In the rows, 128 means zero.
Each path below is one point turned by a fixed rotation once a step. After each direction that follows a path, write how fast that rotation turns it, in degrees per step (0 if it stays still).
Each turn is a multiple of 5 degrees from 10 to 175, or 0.
Each row of a path follows its step; steps can be skipped.
Path 1:
step 4: [123 125 127 131 131 125 116 135 129 126 142 130 127 135 135 131 134 125
 117 126 123 128 124 127 121 134 122 118 125 127 133 121 124 133 127 128
 129 128 133 133 118 126 117 119 129 125 136 128 114 135 125 124 139 121
 120 134 128 134 129 122 126 131]
step 5: [125 121 132 120 142 122 129 133 131 127 140 145 128 127 136 132 131 129
 133 123 129 116 136 123 127 131 113 123 127 132 129 124 130 120 121 120
 129 136 132 127 129 127 127 126 123 132 133 125 123 121 134 129 130 124
 132 125 126 131 119 136 133 131]
step 6: [134 133 131 132 124 126 128 137 124 129 117 140 129 124 137 128 126 127
 129 119 121 130 121 126 127 130 118 127 135 129 121 118 131 126 125 123
 124 129 129 127 133 134 127 126 133 124 133 139 124 125 137 122 130 122
 133 111 136 135 129 124 141 123]
step 8: [126 120 133 129 129 121 127 129 131 130 139 131 134 127 132 122 135 129
 125 131 136 119 126 126 126 128 115 122 132 109 125 119 121 138 127 123
 134 122 133 127 124 126 133 125 126 131 130 123 119 116 131 124 129 130
 121 132 132 128 121 130 133 141]
step 10: [132 123 129 123 134 129 126 134 141 129 126 130 130 127 140 134 134 120
 133 121 121 129 136 124 135 133 121 125 131 136 131 114 137 126 120 127
 121 134 136 131 129 136 125 126 122 125 137 130 120 129 128 139 133 114
 128 131 129 134 126 125 132 126]
step 13: [134 120 128 125 130 123 131 140 136 133 135 132 133 128 134 125 128 119
 131 130 131 125 126 116 138 133 121 129 135 117 128 119 126 136 123 138
 121 126 130 125 135 134 134 120 132 128 129 127 118 132 141 127 129 125
 125 131 128 128 132 134 140 137]
step 18: [130 131 127 120 124 125 125 137 137 135 136 133 125 123 135 126 132 135
 130 131 130 124 123 122 132 130 129 124 127 117 132 125 129 128 118 127
 117 126 142 132 124 130 132 124 120 120 132 122 131 124 133 127 130 124
 127 122 134 132 133 146 141 129]
step 19: [131 126 127 123 128 127 129 139 126 136 121 125 127 120 121 127 135 125
 124 120 128 124 113 122 125 132 120 123 128 127 117 118 129 132 115 131
 132 120 129 127 133 126 123 125 124 125 134 132 115 118 127 128 139 134
 123 126 135 125 130 130 131 137]
step 27: [136 131 133 133 137 127 129 138 127 136 132 137 130 125 125 134 130 127
 118 116 122 127 122 121 126 122 119 117 122 127 117 130 131 126 125 126
 128 132 123 133 119 126 121 118 130 131 124 122 128 128 130 121 135 117
 139 127 132 136 127 131 132 133]
[130 129 128 128 126 127 128 129 127 129 129 126 128 128 127 128 129 128
 128 128 127 129 126 129 127 129 129 128 127 130 128 128 129 127 128 129
 127 126 125 128 130 127 127 128 125 126 128 125 131 127 127 128 128 128
 131 131 126 129 128 130 130 130]
10
[127 128 128 128 126 128 125 131 127 128 127 128 128 127 126 129 128 129
 125 129 126 130 129 128 129 127 126 129 129 128 126 129 128 127 129 126
 130 127 129 127 130 129 128 127 129 128 129 128 128 131 125 125 130 130
 130 130 129 127 127 129 128 127]
140
[129 130 125 125 130 127 128 127 129 130 130 127 128 126 129 130 129 128
 129 127 129 128 127 126 129 127 127 126 128 128 129 129 130 126 128 126
 127 128 129 126 129 125 126 128 130 128 128 130 129 127 128 128 131 127
 128 128 126 125 130 127 130 127]
80
Path 2:
step 1: [127 125 131 124 129 122 116 122 122 127 128 124 126 122 130 125 115 123
 119 129 127 125 124 119 131 128 127 128 119 127 135 127 129 133 126 131
 130 129 133 143 131 119 133 120 137 128 130 126 126 120 129 123 127 124
 130 128 130 132 139 129 123 114]
step 2: [128 123 128 123 126 120 126 125 134 122 139 117 126 137 129 130 128 120
 123 127 127 118 125 125 123 134 119 125 126 121 130 132 138 129 119 125
 123 127 133 130 128 129 125 123 131 142 132 127 126 122 130 125 139 125
 132 130 118 128 132 129 122 119]
step 7: [126 124 114 133 131 132 117 128 124 124 127 127 128 120 121 122 136 132
 143 126 125 119 118 123 128 130 122 127 137 129 125 132 127 125 137 135
 131 118 125 134 129 139 127 126 127 131 126 129 125 129 130 130 129 133
 130 133 128 122 127 122 123 121]
step 10: [127 130 124 136 131 115 126 124 129 129 144 128 124 132 124 126 126 125
 137 134 119 126 118 131 123 131 118 133 136 121 127 128 130 122 127 134
 126 122 139 136 123 125 133 120 127 124 137 132 128 124 128 126 136 129
 127 129 127 132 130 124 123 125]
step 11: [131 137 132 134 141 124 127 121 131 120 135 119 129 134 131 131 132 128
 132 126 130 126 118 132 122 133 129 133 126 131 132 129 120 123 126 132
 131 127 143 132 132 130 137 126 131 131 131 132 136 135 131 129 128 132
 133 122 121 116 137 126 124 130]
step 12: [130 128 133 130 131 128 129 126 120 126 125 124 116 117 127 127 129 129
 121 133 129 135 117 134 125 133 123 131 122 128 133 135 127 135 128 133
 137 127 140 138 127 130 133 126 135 123 126 132 133 128 139 121 128 118
 125 126 123 120 134 135 130 124]
step 17: [128 122 137 123 123 126 124 123 126 117 132 122 137 134 126 126 134 124
 137 136 130 119 133 127 123 132 119 133 130 121 129 128 140 133 128 129
 124 127 123 141 122 122 126 124 127 122 130 130 124 128 131 118 133 128
 122 127 130 137 135 124 127 132]
step 27: [121 124 129 132 127 128 124 130 130 124 131 124 130 123 125 117 122 125
 132 124 130 130 119 123 127 134 124 134 125 142 134 134 124 133 132 131
 125 121 134 142 124 125 125 122 141 131 122 120 134 125 125 135 131 130
 124 133 126 123 137 132 126 123]
step 28: [125 123 130 135 126 124 126 131 133 128 135 126 129 124 126 126 135 127
 132 129 125 118 119 131 120 130 119 131 124 118 128 135 134 135 123 125
 124 127 140 138 113 132 119 120 129 132 126 128 124 134 120 128 129 129
 124 128 128 127 139 133 129 128]
[131 128 128 127 130 129 128 126 127 128 127 127 129 127 127 129 129 127
 129 127 129 130 130 129 128 130 129 129 124 130 126 129 130 128 128 131
 126 127 127 128 128 128 129 131 127 129 129 129 129 127 127 126 128 126
 126 127 127 129 130 129 131 130]
125
[128 129 129 130 129 127 129 127 127 129 128 130 127 129 129 128 128 128
 124 127 129 128 128 130 126 128 127 130 126 127 126 127 130 128 125 128
 128 126 129 130 131 128 128 127 129 128 128 127 127 130 126 130 130 127
 130 127 126 128 127 128 129 126]
40
[127 129 129 129 128 130 128 128 128 126 127 130 129 129 129 127 130 127
 129 127 127 127 130 129 125 127 128 129 127 128 129 132 128 127 131 130
 129 127 127 127 129 128 126 127 129 128 127 124 127 129 127 129 128 128
 127 131 130 130 128 127 129 128]
35
[128 128 126 128 131 126 125 131 126 127 128 127 127 128 128 130 126 127
 128 130 130 127 130 128 128 126 132 129 130 128 129 129 126 129 128 129
 130 129 129 129 130 130 128 129 128 128 126 128 126 129 127 127 127 127
 130 127 126 129 129 128 128 129]
100
[128 126 127 128 129 126 128 129 131 128 127 128 131 125 125 126 130 127
 126 130 129 126 129 128 129 127 128 129 128 128 130 126 130 129 129 129
 129 126 127 129 128 126 129 128 130 127 128 129 129 128 126 129 127 130
 128 129 127 128 127 124 129 129]
40
[128 128 127 128 131 130 129 127 129 129 126 128 127 127 128 127 130 130
 128 128 128 128 129 127 129 129 130 127 129 127 125 130 130 129 127 128
 129 131 129 130 127 130 130 128 128 128 126 128 128 128 126 127 125 130
 128 128 128 129 124 129 127 127]
45
Path 3:
step 3: [126 122 127 137 129 123 129 132 131 136 118 124 121 121 130 130 121 130
 128 126 131 124 134 134 124 127 125 130 128 129 120 125 126 118 130 129
 127 122 127 125 131 134 131 130 126 133 124 132 128 130 137 138 137 128
 117 135 131 128 127 142 139 136]
step 4: [130 130 131 133 129 125 128 122 128 129 123 122 120 120 133 119 131 128
 136 129 132 122 132 141 132 130 132 126 126 130 127 127 126 121 130 131
 128 129 133 126 123 128 130 124 113 126 127 133 129 119 129 142 132 127
 129 132 137 122 119 134 129 141]
step 5: [125 128 128 134 130 124 122 120 133 133 128 121 117 134 127 123 130 123
 128 126 129 128 132 130 134 137 132 121 129 129 135 123 117 134 123 119
 118 128 125 123 121 132 127 125 124 126 131 134 135 130 135 138 137 123
 128 129 133 128 119 137 128 132]
step 13: [138 123 130 133 131 128 133 120 133 129 121 120 126 128 124 127 128 127
 124 122 122 131 142 139 131 131 137 121 133 124 128 122 126 126 131 117
 125 132 128 122 133 129 130 123 121 126 130 134 130 127 131 131 135 126
 119 135 134 128 123 129 139 139]
step 14: [124 131 129 128 132 122 127 126 129 129 124 126 119 125 126 126 134 126
 135 125 131 131 129 138 139 125 133 120 136 132 124 123 133 134 132 115
 134 135 125 128 125 131 127 130 131 123 129 139 127 131 131 137 135 129
 123 126 142 124 125 135 129 136]
step 19: [123 130 129 130 124 130 147 116 123 132 125 126 118 127 125 132 125 126
 127 128 124 123 129 128 129 130 128 128 124 131 119 124 124 131 128 126
 119 132 129 125 134 130 125 129 124 132 131 138 123 128 133 134 137 132
 128 136 132 126 135 141 135 137]
step 22: [125 131 127 135 127 128 124 129 130 133 115 123 120 121 123 124 131 119
 125 126 127 129 132 123 137 125 137 127 130 121 130 121 120 131 129 127
 123 134 128 124 126 132 121 132 128 118 128 136 135 134 136 134 140 128
 128 136 134 122 124 128 132 134]
step 26: [126 133 129 125 124 128 137 124 139 135 127 125 126 129 126 135 134 129
 133 134 122 125 132 133 124 126 132 130 142 131 123 128 130 121 120 138
 129 117 133 130 134 135 132 123 126 125 136 134 122 131 127 136 128 130
 126 132 132 134 131 137 131 138]
step 27: [132 137 127 132 127 128 140 122 135 128 128 120 123 127 126 132 130 115
 124 134 123 125 125 127 125 124 120 120 134 122 121 124 128 126 127 135
 123 135 123 131 125 132 132 133 120 124 139 134 127 123 130 136 131 126
 130 131 132 129 123 135 130 141]
[129 124 129 126 129 130 129 128 128 128 128 128 130 128 127 129 128 130
 127 128 128 127 127 129 128 128 129 131 128 126 127 128 129 129 130 125
 126 130 127 128 132 127 128 130 126 130 128 129 127 130 129 126 129 128
 128 127 129 128 128 127 126 128]
65
[129 130 126 127 127 126 130 127 131 128 127 128 130 127 127 130 128 130
 128 130 127 128 128 128 131 129 128 124 129 128 127 128 127 127 129 127
 129 130 126 129 129 128 128 129 130 128 131 130 130 129 127 125 127 128
 126 127 127 128 130 127 128 130]
55
[129 129 127 126 129 127 127 125 128 126 129 129 126 129 127 125 129 126
 128 129 126 129 126 125 129 128 127 127 129 128 128 129 130 129 128 126
 125 128 128 130 127 128 129 128 126 129 126 130 126 128 127 128 131 130
 128 129 127 127 127 127 129 129]
80
[131 128 128 127 128 129 130 125 125 126 126 127 130 127 128 128 128 127
 128 130 128 129 129 128 127 129 130 127 126 126 129 128 128 128 129 130
 126 130 126 126 126 126 126 128 126 129 128 128 128 127 126 130 129 127
 128 131 127 127 129 127 127 128]
125
[128 128 129 129 128 128 128 129 125 127 127 128 127 127 125 129 129 125
 129 130 130 129 125 129 128 126 125 130 127 129 125 130 128 128 128 128
 128 130 127 126 127 127 129 129 129 127 127 129 130 129 130 127 128 127
 127 129 128 125 129 128 130 129]
135
Path 4:
step 1: [126 125 139 124 131 124 127 126 135 141 132 122 129 125 126 128 128 130
 124 133 116 123 115 126 124 126 127 129 126 126 129 130 131 130 125 136
 134 136 132 129 126 134 121 126 127 136 131 130 122 118 140 134 125 137
 125 131 122 129 122 120 133 123]
step 4: [121 137 123 123 126 123 131 131 132 134 131 122 126 130 135 129 125 131
 125 118 128 124 128 127 132 130 122 128 127 122 135 129 129 118 117 126
 129 141 125 137 118 135 121 132 126 121 123 124 126 121 120 120 125 129
 138 133 137 130 126 128 125 127]
step 5: [128 118 135 126 135 129 132 125 128 129 132 116 138 122 128 133 126 129
 119 129 125 123 124 135 122 129 133 116 118 121 128 125 131 129 135 133
 121 125 127 124 128 131 131 120 126 126 131 129 130 120 132 120 121 130
 127 134 128 136 120 136 132 121]
step 8: [129 130 119 121 132 129 123 122 124 127 119 124 123 127 129 127 124 130
 132 123 120 119 138 122 128 133 127 121 123 129 122 122 117 122 130 131
 125 134 128 124 127 144 127 127 124 123 124 121 128 129 123 127 128 137
 130 127 141 128 130 125 129 117]
step 12: [135 135 122 120 123 124 135 128 126 140 127 130 124 118 122 122 127 137
 130 123 126 130 135 121 132 126 126 131 120 118 126 130 115 126 126 132
 128 130 121 132 127 132 127 128 123 132 126 132 123 134 124 124 135 136
 119 126 132 130 118 132 127 126]
step 16: [130 125 113 125 136 114 128 139 131 134 132 122 125 129 115 131 123 137
 132 124 121 129 130 127 129 126 127 129 126 130 131 133 120 125 123 126
 121 132 119 125 127 129 126 123 129 127 137 129 136 121 128 138 132 133
 128 124 133 129 125 134 125 123]
step 18: [127 133 124 130 128 123 135 122 126 136 128 122 133 130 126 129 130 136
 127 129 121 131 123 133 129 131 120 130 121 120 141 134 128 134 127 129
 133 129 132 126 127 142 114 119 130 132 141 122 128 128 124 129 127 126
 138 128 131 129 121 131 127 121]
step 20: [118 129 130 122 123 131 126 126 122 136 130 119 134 128 120 122 119 138
 129 129 121 129 123 119 141 130 131 128 131 127 131 133 123 119 134 135
 122 127 134 122 127 127 122 126 132 132 138 123 124 122 130 138 128 136
 122 127 132 130 126 129 126 123]
step 28: [125 124 133 128 132 129 131 128 124 128 129 121 124 121 111 127 122 129
 125 128 123 127 125 129 121 138 129 140 131 125 128 144 132 127 130 131
 123 125 126 129 133 124 125 127 139 125 124 135 127 121 121 125 125 135
 131 130 121 128 125 133 137 118]
[129 128 130 126 128 127 130 129 132 129 129 130 128 127 127 128 127 126
 128 127 126 128 127 130 126 127 127 129 129 127 127 130 128 128 126 128
 130 128 125 129 127 126 128 129 130 130 129 126 128 128 126 127 131 128
 131 128 129 126 128 126 127 128]
120
[124 129 129 128 126 131 126 128 130 128 128 128 129 127 129 128 131 129
 127 129 130 127 128 129 127 130 128 127 126 125 127 128 125 128 129 127
 126 128 128 128 128 128 130 130 129 128 126 127 128 126 128 128 127 130
 129 130 130 128 130 128 127 125]
20
[130 127 126 129 126 128 126 129 127 127 129 128 127 126 128 125 130 127
 127 128 129 126 126 127 126 128 130 128 127 129 128 128 128 126 127 130
 131 126 127 128 129 127 128 127 126 128 129 129 127 129 123 127 127 129
 129 125 128 130 130 127 129 126]
20
Path 5:
step 1: [127 138 137 126 126 126 123 127 127 134 118 128 126 117 130 127 126 129
 131 119 133 119 138 122 117 125 121 135 124 130 124 121 128 128 136 130
 135 130 131 130 130 136 123 130 116 126 116 135 129 122 123 127 124 127
 138 124 119 132 125 135 133 127]
step 5: [132 131 129 140 123 126 118 130 117 128 139 137 133 129 126 128 125 123
 126 129 128 123 122 123 133 127 126 140 123 139 133 129 117 134 130 132
 135 134 127 130 127 129 125 134 128 133 119 120 135 116 129 131 127 131
 122 124 139 124 124 132 126 130]
step 7: [135 127 132 120 130 135 119 127 126 135 133 132 119 129 131 138 123 130
 122 118 117 120 132 134 126 120 123 129 130 135 120 131 120 126 137 126
 126 124 134 130 125 129 120 127 118 133 118 127 116 131 129 133 129 124
 123 121 127 123 127 125 123 129]
step 11: [138 132 137 130 127 124 137 123 127 130 137 137 131 131 131 128 130 121
 139 136 130 126 126 135 130 134 126 136 127 129 125 139 128 123 126 136
 129 130 140 127 136 133 119 128 126 136 125 128 133 127 138 130 123 128
 123 130 130 130 127 117 123 117]
step 12: [129 131 122 119 122 122 117 124 134 119 132 132 136 130 126 127 125 142
 126 118 133 116 129 123 127 131 121 130 138 130 120 134 134 133 129 123
 131 127 123 127 128 135 126 130 119 117 124 126 135 121 124 132 122 120
 132 123 131 126 126 127 131 123]
step 15: [139 137 123 125 134 134 123 120 130 120 133 126 136 122 129 121 132 126
 136 124 133 127 132 122 123 126 119 122 130 134 125 130 131 135 134 119
 129 119 139 130 131 131 126 135 124 120 140 125 121 130 129 128 126 125
 135 117 133 122 128 124 124 123]
step 19: [131 135 138 125 122 137 127 122 124 131 122 137 126 127 129 134 133 136
 131 120 125 124 133 118 126 117 131 137 127 126 126 134 122 126 129 135
 140 127 135 125 133 135 121 135 131 129 123 132 117 122 119 134 131 128
 131 132 121 126 121 132 129 123]
step 23: [134 126 126 130 122 123 119 121 117 129 137 130 131 127 129 130 132 127
 125 133 126 120 134 133 137 118 119 133 125 130 119 130 125 135 128 137
 125 131 130 120 125 127 123 128 120 122 122 130 131 120 135 130 122 126
 119 123 137 116 123 122 130 124]
step 24: [133 131 124 134 135 135 117 122 127 123 126 136 131 132 117 126 126 136
 131 122 130 123 129 122 121 132 120 118 140 138 133 127 128 128 120 129
 131 127 132 136 135 130 118 129 128 125 120 128 129 126 131 135 122 133
 132 135 127 133 134 125 117 128]
[130 128 128 130 127 131 127 128 126 127 127 129 126 129 131 129 127 128
 129 127 127 128 128 129 127 128 129 126 128 129 130 130 127 127 128 128
 130 130 125 128 126 128 129 127 129 126 128 128 126 126 130 127 130 129
 127 127 127 127 124 131 127 129]
25
[129 126 127 130 129 125 128 130 127 128 130 127 126 130 130 130 129 127
 127 127 128 131 129 128 127 128 127 128 126 128 128 129 127 126 128 130
 125 127 130 126 129 129 128 125 127 127 130 130 129 129 128 127 126 127
 127 128 129 129 127 129 129 126]
155
[129 126 128 127 125 127 129 127 128 125 129 129 126 125 129 128 123 126
 129 127 128 129 127 128 128 127 128 127 126 127 128 127 129 130 127 127
 127 129 129 126 129 127 129 129 126 126 128 130 129 127 129 129 128 127
 130 129 126 127 129 128 127 128]
130
[128 128 129 129 131 129 128 129 127 128 129 127 126 128 130 128 129 127
 128 131 128 128 129 128 126 130 129 128 129 125 130 128 129 130 126 131
 130 131 129 129 130 125 125 129 127 127 128 129 128 126 127 129 126 129
 130 130 127 130 128 127 129 128]
140
Path 6:
step 1: [131 126 137 126 133 130 131 129 133 136 124 121 120 129 130 139 129 127
 131 132 127 124 134 132 124 133 127 118 125 125 124 129 128 130 130 123
 127 130 128 128 135 129 128 120 129 115 131 129 139 122 131 122 122 132
 132 128 129 130 127 116 144 125]
step 3: [127 123 125 120 136 129 129 124 123 114 125 139 129 122 124 133 137 131
 130 124 124 129 121 128 135 127 131 132 132 127 137 135 125 128 134 125
 134 127 131 119 119 133 134 132 126 130 120 126 125 132 130 131 124 125
 126 126 127 119 122 136 136 127]
step 4: [128 141 135 123 130 124 126 123 134 129 121 118 129 130 127 135 126 113
 131 138 124 131 127 129 127 127 132 122 121 126 122 123 135 132 124 125
 126 121 127 129 120 118 126 131 121 128 128 132 129 133 125 131 125 130
 121 132 126 134 125 122 135 122]
step 6: [127 120 124 135 127 122 126 128 128 123 126 130 115 131 126 125 134 132
 132 127 121 121 123 128 138 131 120 134 137 132 142 137 138 129 128 130
 132 127 125 132 136 128 133 123 128 130 128 130 128 131 121 126 127 131
 134 120 130 129 119 131 137 126]
step 11: [128 129 122 139 138 136 133 124 124 133 129 130 123 127 124 129 126 132
 127 120 124 138 123 126 131 125 132 125 119 127 136 132 128 124 126 133
 139 128 134 123 130 134 126 124 123 123 120 121 126 127 132 130 124 125
 128 137 131 138 129 141 127 123]
step 12: [122 128 128 125 127 129 122 124 131 137 128 127 131 123 140 129 139 120
 129 125 135 135 130 127 122 129 119 134 133 121 125 124 135 124 122 122
 125 119 136 129 123 126 133 134 137 127 134 136 126 135 134 133 126 117
 123 127 126 127 128 129 134 124]
step 17: [131 125 120 121 121 130 122 126 125 133 131 119 128 134 138 129 124 121
 127 124 130 123 125 121 120 128 137 134 131 133 123 131 129 129 123 138
 123 124 130 125 127 119 125 116 127 126 129 131 135 119 133 120 128 125
 133 129 128 132 119 126 131 138]
step 18: [131 123 136 133 128 123 133 132 132 135 127 125 123 126 123 122 130 131
 133 119 125 122 133 124 128 130 121 124 135 140 123 121 126 129 128 134
 129 139 127 134 134 140 129 132 130 134 130 124 119 129 122 127 134 123
 124 123 135 123 125 119 129 131]
step 27: [127 137 127 131 126 128 125 127 129 129 131 129 136 123 116 115 121 125
 127 128 118 121 121 126 129 138 131 124 124 127 123 130 131 136 122 127
 123 127 130 128 122 139 122 127 127 135 124 124 133 128 130 121 130 129
 121 132 128 132 139 133 130 118]
[126 128 128 128 129 128 130 130 127 128 126 128 126 126 129 129 126 129
 127 128 129 128 129 129 128 130 126 130 130 126 130 126 128 129 129 129
 128 128 130 130 127 127 127 126 129 129 129 129 128 132 127 127 128 128
 127 128 126 124 127 130 126 128]
110
[127 125 128 127 127 129 127 127 130 126 129 130 129 127 130 127 128 130
 129 130 128 129 126 130 129 128 127 130 127 128 127 127 128 127 129 128
 128 127 128 129 130 128 130 131 130 129 129 130 127 130 127 128 129 129
 131 126 130 129 127 130 128 129]
110
